128 stands for zero in the data rows.
Every row has a hidden score. In each pair, how much higher is the second row's than the first's? 10 means about the same, 20 much higher and 0 much lower. The score is a weighted sum of the row's numbers plus the product of two more (or one squared), each taken from its middle value.
[161  74 161  74 178 147  80 180 102 158 145 128  80 112 144 131]
[141 122 132 112 110 151 134 127 144 124  93 148 125  87 138 138] 13
[ 88 116 125  95 179  94 158 115 134 148 119 145 108 151 135 133]
[115  88 174  99 114 160 147 107 153 140 130 110 129 109 124 150] 8
[ 87  88 138 135 137 140 151  90 143  82 183 141 158 170 120 100]
[127 132 108 135 145 139 143 130 147 119  88 137 125  99 126 142] 10
[125 113  70 157 112 145 119 157 160 112 121 103 167 147 161  90]
[ 99 153 111 103 153  67 121 129  90 123 212 160 141 186  96 117] 10
[124 104 172  92 107 152 146  96 145 148 118 116 140 103 124 153]
[137  76 130  83 167 163  95 172 125 161 137 121  95 103 135 154] 3
[160  97 170  74 106 151  96 188 105 164 126 128  83 114 146 132]
[135  88 151  86 147 177  78 166 118 161 163 120  96 107 133 143] 5
[143 118 132 108 121 148 138 122 149 126  89 146 127  88 141 129]
[137 162 121 193 177  55 138 126  81  97 133 103  71 182 114 149] 10
[127 122 140 117 116 178 126 115 135 141 103 146 106  99 132 138]
[126  97  77 151 132 143 122 147 168 120 113 111 171 142 158  84] 13
[116  93 110 157 115 154 142  89 165 123 123 143 158 135 136  91]
[143 132  75 160  92  79  87 164 145  81 162  85 191 182 160 111] 15
[124 126 129 124 116 150 126 132 163 143 104 125 102  96 140 141]
[120 131 133 133 107 152 147 109 150 126 101 130 121 105 131 141] 9
[133 112 159 153 114 127 136 132 178 142 109 130  78 116 130 100]
[139 177 168 162 146  95 117  52  70 106 123 143 160 130 105 159] 4
[107 146 100 144 105 141 142 140 122 167 142 140 130 116 113 107]
[130 108 161 151 112 141 146  80 128 117  96 140 168  93 130 137] 14
[119 123 140 111 125 155 148 106 151 124 103 118 140 103 127 151]
[136 103 137 140 126 152 102 139 169 155 131 138  77  97 140 112] 8
[165  78 150  95 173 146 120 147 137 139 102 148  76  98 140 118]
[130 149  73 154 154 127 123 101 155  86  94 132 179 120 148 120] 11
[104  66 128  76 171 146 144 126 150 122 168 150 124 166 139  75]
[102 152 129 132 119  89 111  92  83 122 203 147 170 215  96 112] 6
[154 167 126 173  73  52 129 108  72  86 137 127 137 191 113 162]
[102 125 132 159 122 106 163 117 132 111 110 132 102 154 116 151] 13
[157  92 168  98 136 149  74 180 104 164 154 140  73 110 143 116]
[120 135 117 129 191 143 138 133 122 140  87 126 122  98 124 140] 11
[104 153 139 157 138 132 156  99 131  97 111 111 156 126 112 143]
[137 168  55 128 188 110  85 136 135 101 110 119 168 128 143 149] 11
[133 117 135 158 119 143 111 135 173 152 121 136  95 100 136  96]
[125  89 188  80 127 175 139 106 110 146 143 115 132  95 123 155] 7
[121 112 149  98 119 163 146 111 148 131 113 116 135 100 125 155]
[115  94 209  79  73 155 140 100 134 143 159 114 137 122 126 143] 11
[125 136 222 123 106  97 150  72 111 131 162 121  81 153 101 148]
[ 85 150 143 104 167 107 143  81 129  90 197 135 125 178 106 122] 6
[124 137 132 113 116 146 149 136 140 150 122 119 139  83 114 134]
[150 105 149  69 156 145 130 109 128 162 118 146 136  75 123 137] 10
[112 139 115 126 122 142 150 128 155 139 115 141 120 105 128 109]
[125 121 152 125 153 145 143 110 143 135  87 129 132  87 131 136] 10
[163 182 103 182 110  42  90 110  94  74 167 109 147 195 123 142]
[139 123 155  93  78 163 133 102 132 135 105 152 119 109 136 144] 11
[128  82 162 101 137 152 141 142 138 139 104 132  98  92 138 147]
[127 101 190  85  69 175 137  85 124 132 135 140 135 117 136 141] 10
[155 176 112 169  99  57 129 124  57 106 123 135 158 165 103 159]
[109 129 118 156  92 184 140  93 126 129 143 136 152 138 123  95] 9
[150 176  82 163 135  78  69 126  95  83 160 102 184 168 127 159]
[105 140 135 114 152 102 130  98 116  42 217 145 168 192 105 103] 14
[104 161 101 124 127 129 147 137 135 136 126 148 123 108 118 126]
[131 182 111 194 119  68  97 131  96 109 153  87 155 148 120 164] 9
[103 167 126 122 142 137 151 126 143 119 115 119 107 119 119 140]
[163  66 152  97 173 143 122 164 133 140 111 141  66 102 141 119] 9
[141  97 137 115 194 154  92 156 139 173 127 132  89  94 136 103]
[145 188  90 191 120  53  96 136  93  83 153  97 153 174 124 153] 10
[106  93 116 112 124 169 139 121 140 168 150 143 122 143 132  81]
[146 122 183  93  91 162 135  80 107 125 106 149 135 102 134 147] 13
[128  90  84 128 130 137 131 148 171 108 124 117 169 142 166  76]
[104 144 140 169  86 163 131 118 117 123 126 114 181 139 101 131] 4
[150 181 124 190 134  43 116  98  82  78 168 103 115 187 110 154]
[125  98 123 129 124 151 143 141 165 145 103 128  99 112 143 113] 12
[154 179 105 178  94  51  86 111  94  83 165 111 168 182 119 157]
[ 90 157  99  78 174  57 133 148 117 143 146 144 108 170 129 152] 15
[153 169 120 189 141  34 121 107  77  75 164 105  96 207 120 146]
[105 154 108  98 157  68 118 133  86 136 212 162 136 179  95 115] 8
[121 143 189 141  88 126 148  58 121 125 124 137 115 137 111 149]
[164 190  87 183 108  53  94 115 102  72 154 111 151 183 125 139] 6
[114 119 135 167  91 159 138 120 157  96 131 101 167 119 112 139]
[146 183  59 143 133 100 113 141 132 114 102 119 138 115 146 144] 10
[115 159  86 145  96  95 119 198 148 123 137  86 129 136 147 133]
[110 113 123 128 117 152 151 146 171 101 110 112 137 121 148 112] 9
[149 107 145  71 142 135  85 211  81 164 121 119 111 131 130 160]
[134 113 159 133 137 117 158 117 110 145  63 127 128 126 132 139] 17
[161  83 186  66 152 133 111 197  80 163 128 127  80 109 140 130]
[102 155 141 184  82 119 127  92 107  96 168 121 195 171 100 119] 5
[135  84 137  86  83 178 124 161 114 143 139 128  97 118 135 161]
[120  73 116 128 101 161 130 168 165 146 138 104 128 141 152  88] 14
[146 100 129  80 125 156 117 202 102 150 106 124  79 137 131 154]
[136 115 127 136 132 132 150 127 145 129  79 134 113 107 128 140] 13
[115 130 118 130 115 145 152 143 152 129 105 127 123 101 135 122]
[126 102  92 115 104 139 136 183 157 151 111 101 120 137 156 112] 10
[123 171 120 166 134 153 120  68 104  59 155 136 203 147 109 105]
[123  92  93 140 129 153 134 144 166 134 108 114 159 130 154  88] 14
[140 120 138 131 143 141 148 108 127 142  68 131 119 115 131 135]
[134 138  91 129 153 137 137 129 141 123  85 123 152  94 153 120] 8
[120 117 140 142 164 146 141 111 140 137  89 122 133  92 126 140]
[138 115 129 139 128 136 150 122 146 126  78 135 113 107 131 137] 11
[104 139 124 129 140 144 145  96 130 152 116 130 151 102 117 141]
[108 136 119 147 151 116 141 111 135 138  90 124 171 110 119 148] 14
[110 122 125 164  62 164 133 135 130 147 153 125 143 149 103 108]
[124 131 108 113 115 131 150 137 141 157  93 127 108 118 136 140] 15
[135 112 144 116 108 158 148 108 151 135  92 129 122 105 134 134]
[129 106  86 149  78 111 100 172 165 106 154  86 183 166 162 100] 14
[154 182 102 177 123  57  91  90  88  68 170 111 153 190 121 157]
[152 141 171 174  74  98 163 113  98 121  97 134 119 134 123 112] 16
[130 157 123 206 173  62 135 146  74  98 136  85  89 169 122 147]
[113 132 129 181 106 147 138 125 135 136 119 116 157 101 111 127] 8
[128 162 107 135 126 135 146 141 137 118  86 120 119 109 137 133]
[138 158 114  93 169  88 102 130  85 196 164 162 124 122  96 121] 7
[132 150 150 170  52  89 151 117 115  57 133  98 188 171 126 135]
[137 112  65 156 114 112  99 163 156  97 143  88 190 159 169  95] 10
[106 137 125 161  80 145 142 113 139 140 147 117 176 121 108 114]
[117 141 141 178 101 130 150 100 110  97 100 117 149 130 124 157] 10
[144 191  75 168 115  72 109 115 106  76 150 105 130 181 122 165]
[102 156 135 157  72 143 127  88 102 108 185 136 164 180 102 111] 8
[125 141 120 139 135 135 147 110 141 117  88 141 140  97 126 138]
[131 115  66 166 110 136 108 145 155 113 122  96 186 146 162  99] 9
[119 142 119 138 147 139 150 139 134 118  95 134 110  96 133 132]
[119 174 137 194 167  95 130 100  92 123 112 112 152 112 110 146] 8
[124 174 135 173 137 146 127  80 103  32 158 126 187 148 113 109]
[162  81 143  99 145 164 122 132 147 148 104 139  76 108 141 118] 13
[105 126 138 127 140 113 138  57 147  54 200 142 172 173 107 114]
[134 156  99 123 155 136 141 138 128 126  84 127 122  97 145 127] 5
[132 143 114 122 148 131 133 136 140 147  86 127 119  89 139 138]
[124 157 117 118 168 144 121  82  93 177 139 151 139 106 102 129] 5
[152 176 110 185 126  57  85  98  78  80 174 108 160 177 116 160]
[121 155 169 101 148 141 136  74 104 115 114 135 138 106 116 170] 14
[102 150 130 136 113  99 110  88  81 125 210 144 164 209  98 114]
[ 94 148 144 168  90 107 128  86 105  95 188 132 186 188 103 112] 11
[156 187  68 174  96  74 105 125 120  83 121 123 154 165 125 147]
[166  75 177  79 164 143 107 166 117 136 109 149  76 101 146 124] 11
[ 96 101 130 109 148 107 146  57 125 132 203 150 146 160 105 129]
[ 90 166 139 152 147 107 154 114 132  67 135 116 137 145 115 145] 12
[139 108 150 129 106 150 167 124 121 129  90 124 125 110 128 129]
[124 105 174 132 104 133 157 102 158 125  95 141 102 129 131 120] 15
[147 168 130 195 154  34 108 118  65  87 166  99 109 195 114 154]
[111 186 109 136 127 129 118  97 107 147 155 147 150 136  88 130] 8
[106 152 123 130 127 105 110  70  89 148 208 149 158 186  96 113]
[140 170 102 129 163 107 130 150 125 125  80 118 141 105 160 104] 14
[130 160  79 160 137 124 117  86 151  83 100 133 182 124 144 130]
[143 100 130 102 147 134 137 179 137 160 102 129  73 103 135 127] 7
[122 127 107 141 129 145 144 121 155 122 101 139 106 109 126 141]
[107 121 112  68 137 131 137 113 136 175 151 167 135 130 128  97] 11
[ 99 160 114 180 109 127 134  91 109 128 140 126 179 137 105 136]
[131 161 129 137 128 128 133 115 134 129  87 130 132  88 135 143] 14
[145 115 156  93  88 178 118 119 115 137 108 155 107 106 138 143]
[134  75 125  96 108 176 124 162 117 129 138 127 106 105 135 169] 6
[148 191  46 154 115  75 104 134 141  87 144 106 140 154 150 132]
[123 125 160 146  98 116 152 118 165 127 106 144 111 107 129 111] 12
[ 89 113 129 129 133 158 149  94 147  90 175 142 140 161 119  94]
[ 86 112 122 137 115 153 133 102 126 113 186 141 169 182 112  91] 7
[119 141 123 121 138 136 157 154 140 117  92 125 133 103 124 129]
[106 139 132 156 175 113 159 131 101 133  93 120 116 121 123 141] 9
[155  90 178  92 147 142 134 115 134 130  85 151 100  98 143 129]
[100 180 129 140 142 124 117  71 110 109 185 136 160 165  89 125] 4
[162 104 175  63 122 129 106 198  63 159 126 133 100 117 130 151]
[152 188  77 174 123  86  87  94 101  79 137 116 192 153 135 147] 8
[138 175 176 180 162  70 128  68  67 107 127 133 118 149  99 154]
[ 95 162 115 108 165 101 130 123 123 112 200 152 125 149  89 122] 8
[113 109 188 114  79 140 155  87 157 133 125 131 107 139 129 128]
[115 103 155 116 143 144 165 118 130 138  95 106 133 114 133 139] 6
[124  81  98 143  94 146 125 166 173 131 127 105 144 149 158  90]
[100 179 130 138 151 108 113  77 103 118 195 137 155 173  87 122] 7
[118 128 120 165  56 154 132 142 139 141 155 126 112 139 104 124]
[126 121 115 120 134 137 144 146 155 132  89 141 107 103 138 127] 15
[114 164 139 153 184 121 145 138 100 119 103 126  97  99 123 137]
[120 146 138 165 151 121 150 118 100 130  84 123 148 104 118 142] 8
[128 124 165  98 165 147 119 119 123 159 116 143 124  64 134 133]
[155  94 185  64 165 147 117 161 110 166 120 131  92  87 140 117] 14
[139 115 133  97  97 152 110 198 118 167 120 109  75 138 130 149]
[148  93 153 103 161 151 134 121 135 130  87 155 102  94 134 131] 14
[135 142 123 120 100 141  93 205 108 157 114 116  97 138 121 155]
[152 174  40 153 118  84 110 150 147  71 137 110 149 163 155 112] 16
[125  98 178 113 132 161 137 110 152 158 110 125 106  95 129 128]
[121 133 124 115 141 131 139 135 156 161 103 126 104  94 139 125] 10
[136 173  76 167 142 118 108  76 138  76 108 129 183 136 139 139]
[122 136 123 143  23 141 118 168 110 156 153 115 160 167 111 118] 5
[127  86 131  47 206 133 145 138 144 143 144 146 106 118 139  92]
[129 104  72 144 110 120 113 179 164 115 136  91 165 157 168  89] 9
[ 87  87 127 102 160 129 149 121 139 102 192 149 137 175 122  86]
[144 173 115 186 121  49  85 117  82  88 176  94 157 184 119 160] 6
[163 185  48 169 129  84  97 133 120  70 129 118 161 155 142 126]
[103 152 129 127 132  87 108  82  84 130 211 151 160 206  97 112] 10
[128 120 146 120  50 145 126 196 103 167 117 103 128 152 120 138]
[119 113 119  41 180 120 127  90 121 164 176 175 133 143 121 101] 14
[124 146 115 126 163 168 133 120 107 128  88 139 118 120 113 150]
[ 97 160 132 153  73 153 137  97 118 100 169 132 152 171 108 113] 11
[121 126 109 139 113 142 143 113 155 127 116 150  85 124 119 143]
[115  83 115 122 118 149 133 166 172 136 131 102 143 127 158  90] 11
[113 113 160  93 120 166 140 104 142 130 122 114 143 102 126 160]
[131 161 180 145 124 111 128  37  93 113 131 150 122 147 102 161] 11
[105 169 129 158  86  91 146  95 108 104 114 103 151 197 133 148]
[153 187 112 199 134  37 104 111  85  94 150 111 139 173 107 149] 6
[127 102 167 129 113 157 147  96 142 136 104 117 132 100 125 149]
[161  71 174  86 175 156  77 161  98 161 158 132  86 105 142 120] 7
[133 184 173 156 120  89 106  78  79 115 159 131 134 136  94 170]
[133 114  86 149  74 100  97 169 163  98 159  86 188 171 162 104] 19
[116 102 168 106 128 168 132 106 172 147 128 112 118 101 127 131]
[115 106  98 150 106 175 138 137 154 122 124 116 151 142 145  84] 4
[100 139 124 164  54 144 120 112 126 141 153 124 189 164 114 109]
[118 125 117 146  87 156 143 146 148 142 126 128  99 118 116 130] 11
